In the rows, 128 means zero.
The rows of R fall into 3 groups, which share some directions, and each row is roughly a mix of its group's hidden directions.
R:
[[120 116 132 140 102  84 150 202 133 152 171]
 [164 139 157  88 156 180 102 132 178 104 112]
 [168 193 107 102 179 113 144 146 144 105 116]
 [103 133  50 173 109 101 119 129 158 146 136]
 [195 124 105 170 120 145 156 113 115  73 126]
 [165 111 194 128 140 158 146 151 112 112  75]
 [151 129  93 139 136 135 194 124 138 137 197]
 [167 125 106 169  98 135 116  97 132  76 181]
 [ 85  89 119  80 166 126 124 117 170 173 115]
 [157 153  89 122  64 118 157 112 119 170  94]
 [ 62 128  81 173 124 162 156 146 128 145 117]
 [159  50 162 145 135 142 120 119  91 158 143]
 [134 162  85 102 105 130 195 154  88 138 138]
 [183 128 165  96 127 161  60 137 125 140 128]
 [175 126 200 157 149 158 143 135 118 104 100]
 [139  80 164 124 132 154 190 127 117  81 155]
 [124 121 123 123 122  71 178  77 106 119 176]
 [ 90 123 152 106  92 130  68 104 108 173  97]
 [161 106 183 137 167 166 127 120  90 141 172]
 [ 85 109 130  80  93 107 129 174  79 151 120]
 [127 107 108 159  69 126 185 141  95 115  91]
 [167 171 153 141 146 138 128 110  56 105 101]
 [108 146  71  77 157 156 131 141 109 155 172]
 [180 115  88 120 200 119 153 135 123 115 154]
 [104 129 108  64 127 175 134 190 119 123 137]
 [173  82 141 132 103  90  92 154 143 178 142]
 [ 84 169  96  93 175 130  90 158 119 133 101]
 [161 114 169 148 114 183 102 170  83 119 115]
 [154  87 138 119 108 101 103  80 115 176  82]
 [170 143 156 134  80 124 102 120 129  99  60]
 [136 155 105 153 155 182  91 158 181 129 105]
 [125 151 185 112 135 141 116 122  66 101  81]
 [ 95  87 131 161 150 167 198 137 123 112 139]
 [138 130 144 158 148  80  89  58 153 143 114]
 [135 144 129 109  70  69 122 140 136 170  85]
 [ 76 132 166 110 192 126  88 144 137 113 148]
 [154 158 128 118 149 153  92 115 198 100  90]
 [170 133 120  99 144 118 101 174 128 158 196]
 [143  85 105 164  57 137 140 127 110 127  86]
 [147  89 100 138  88 175 110 135 143  90  75]
 [113  94 125 132 188  78 174 125 132 157 155]
 [144 125  79 144 183 116 135  74 160 136 161]
 [175 140 126  95  94 124 141 157 133  75 181]
 [131 176 164 149 161 104 132  98  80 158 166]
 [162 189 179 158 109 128 145 105  91 114 117]
 [134 137  99 106  95  84 130 106  49 137 126]
 [ 84 144 130 105 135  83 141 107 133 121  52]
 [ 84  94 181 164 113 139 132 145 146  85 163]
 [147  91 182 105  93 101 126 105 128 137 188]
 [119 165 191 109 184 150 111 119 157 146 147]
 [185 174 107  90 112 163 106 113  88 115 118]
 [116 129 174  60 134 164 117 135 130 167  90]
 [121 122  82  95 106 160  72 167  96 102 115]
 [147 107  63 106  98  90 162 126  86 148 137]
 [108 128 101  97 105 162  67 171 105  92 119]
 [ 63 155  98 155 165 136 128 155 146 157  91]
 [ 72 172 109  96  98 131 159 155 129 104  88]
 [ 92 164 157  81 178 177 126 141 124 116 149]
 [110 129 124  73  85 107 117 196 125 157 118]
 [128 163 172 155 153 159 117 141  63 119  94]
 [ 75 130 118 130  98 124 142  99 122 208 130]
 [131  84 136 137 169  77 118 126 114 137  61]
 [117  60  78 147 145 158 133 118 171 109 115]
 [132 128 137  75 115 188 160 175  94 138 122]
 [111  86 144 182 120 118 145  89 126 171  81]
 [141 113 159 164  77 104 107  89 124  77 157]
 [112  94 124 178 189 181 117 125 130 105 142]
 [143 142 138  74  85 165 122 158 140 143  69]
 [116 137 116  88 136 138 115  97 116 194 188]
 [161 172 167 121 172 163 107 131 143 121  75]
 [179 148 161 113 143 147 115  96 168  75 101]
 [107 148 150 138 157 118 123  94 173 136 203]
 [ 98 128 101  73 124 103 139 129 122 126  52]
 [151  98 101 160 134  64  84 103 148 145 155]
 [ 59 180 126  84 147 113 152 126 101 126 131]
 [128 134 191 143 144 167 131 144  63 105 113]
 [150 131 108 116  71 101 178 164 132 170 101]
 [207 106 155 139 100 147 102  94 121 108 111]
 [174 148 120  76 125 117  63 145 122 156 152]
 [139 101 122 146 136 107  81 181 157 120 188]
 [ 74 125 126 158 145 152 117 178 136  69 110]
 [192 162 146 120  69 106 149 108 139 123 101]
 [137 131 160 165  50 161 143 118 146 100 139]
 [ 95 104 142 187  96 112 185 139 142 114  98]
 [167 168 146 148 119 127  69 107 152 106  79]
 [140 113 117 123 131 170 103 162 204 120  90]
 [112  73 168 156 158 155 170 147 110 138 165]
 [149 150 123 152 164 141 130 164 143  55  91]
 [145 122 185 119 160  93 139 144 152  75 169]
 [120 135  69 127 130 144 126 190 117  75 103]
 [125 151 113 151 165 191 115 140 148 118 190]
 [118  91 101 113  98  95 139 101 189 115 174]
 [127 118  66 150 123 116 127 134 191 160 168]
 [133  98 177 118 139 164 130 140 199  97 110]
 [165 144 132 130 156 153 114 162 139  46 135]
 [126  97 176 104 136  93  97 101 126 192 112]
 [167 108 143 165 114 136 123 136 129 152 210]
 [172 126  94 121 102 150 100 100 160  75 168]
 [177 125  80  96 167  90 148 163 116 100 126]
 [ 74 112 149 110 109 109 123 100 122 197 162]
 [ 82 183 108 115 120 128 106 151 169  78 110]
 [156 116  81 197  92 134 135 134 100  94 122]
 [154 111 128 122  91  86  79 134 175 163  92]
 [124 148 163  79 180 187 130 127 140 102 144]
 [121 121  33 101 136 100 123 114 122 132 146]
 [116 160 194 154 150 164 110 137 163  88 129]
 [117 129 136 106  82  85 101 116  53 143 122]
 [168  58 122 128 115  71 157 127 109 135 119]
 [112 159  85 143 102 162 140  95 121 194 105]
 [ 97 118  67 119  87  76 112 107 165 133 129]
 [103 143 100 132 157 167  72 128 110 140  67]
 [112 132 157 139 167  82 189 118 157 146 167]
 [139 119 127 140 100  99 105  70 148 140  58]
 [171 178 144 109 153 177  81  97 134 121 139]
 [ 58 137 150 110 180 116 102 141 138 120 169]
 [130 165  84 161 143 158  90 170 116 170 102]]
One row of each group comes first, with its name. Which group is each row after those in?
[140 149  95  80  88 103 114 147 169 161  85] => (17)
[139 195 118  84 138  85 130 151 136 122  83] => (47)
[ 94 107  98  84  90  79 109 107 168 143 148] => (89)

[151 152 186 162 142 119 144  84  96  84 137] => (89)
[133 168 158 115 182 131 156 131 116 153 192] => (17)
[128 117 170 170 105 146 126 141  56  95 111] => (89)
[100 103  96 137 127 109 174 125 117 149 204] => (89)
[166 134 151 202  85 100 118 131 149 105 116] => (17)
[113  89 115 155 156 141  98 142 205 105 141] => (17)
[147  84  62 132 167 123 163 130 107 155 154] => (47)
[156  71 152 110 177  70 125 138 120 108 137] => (47)
[136  54 170 139 127 112  99 156 128 166 150] => (17)
[137 151  48 147 118 130 119 146 101 134  77] => (89)
[ 70 148 147 161 121  64 107 129 108 100 144] => (17)
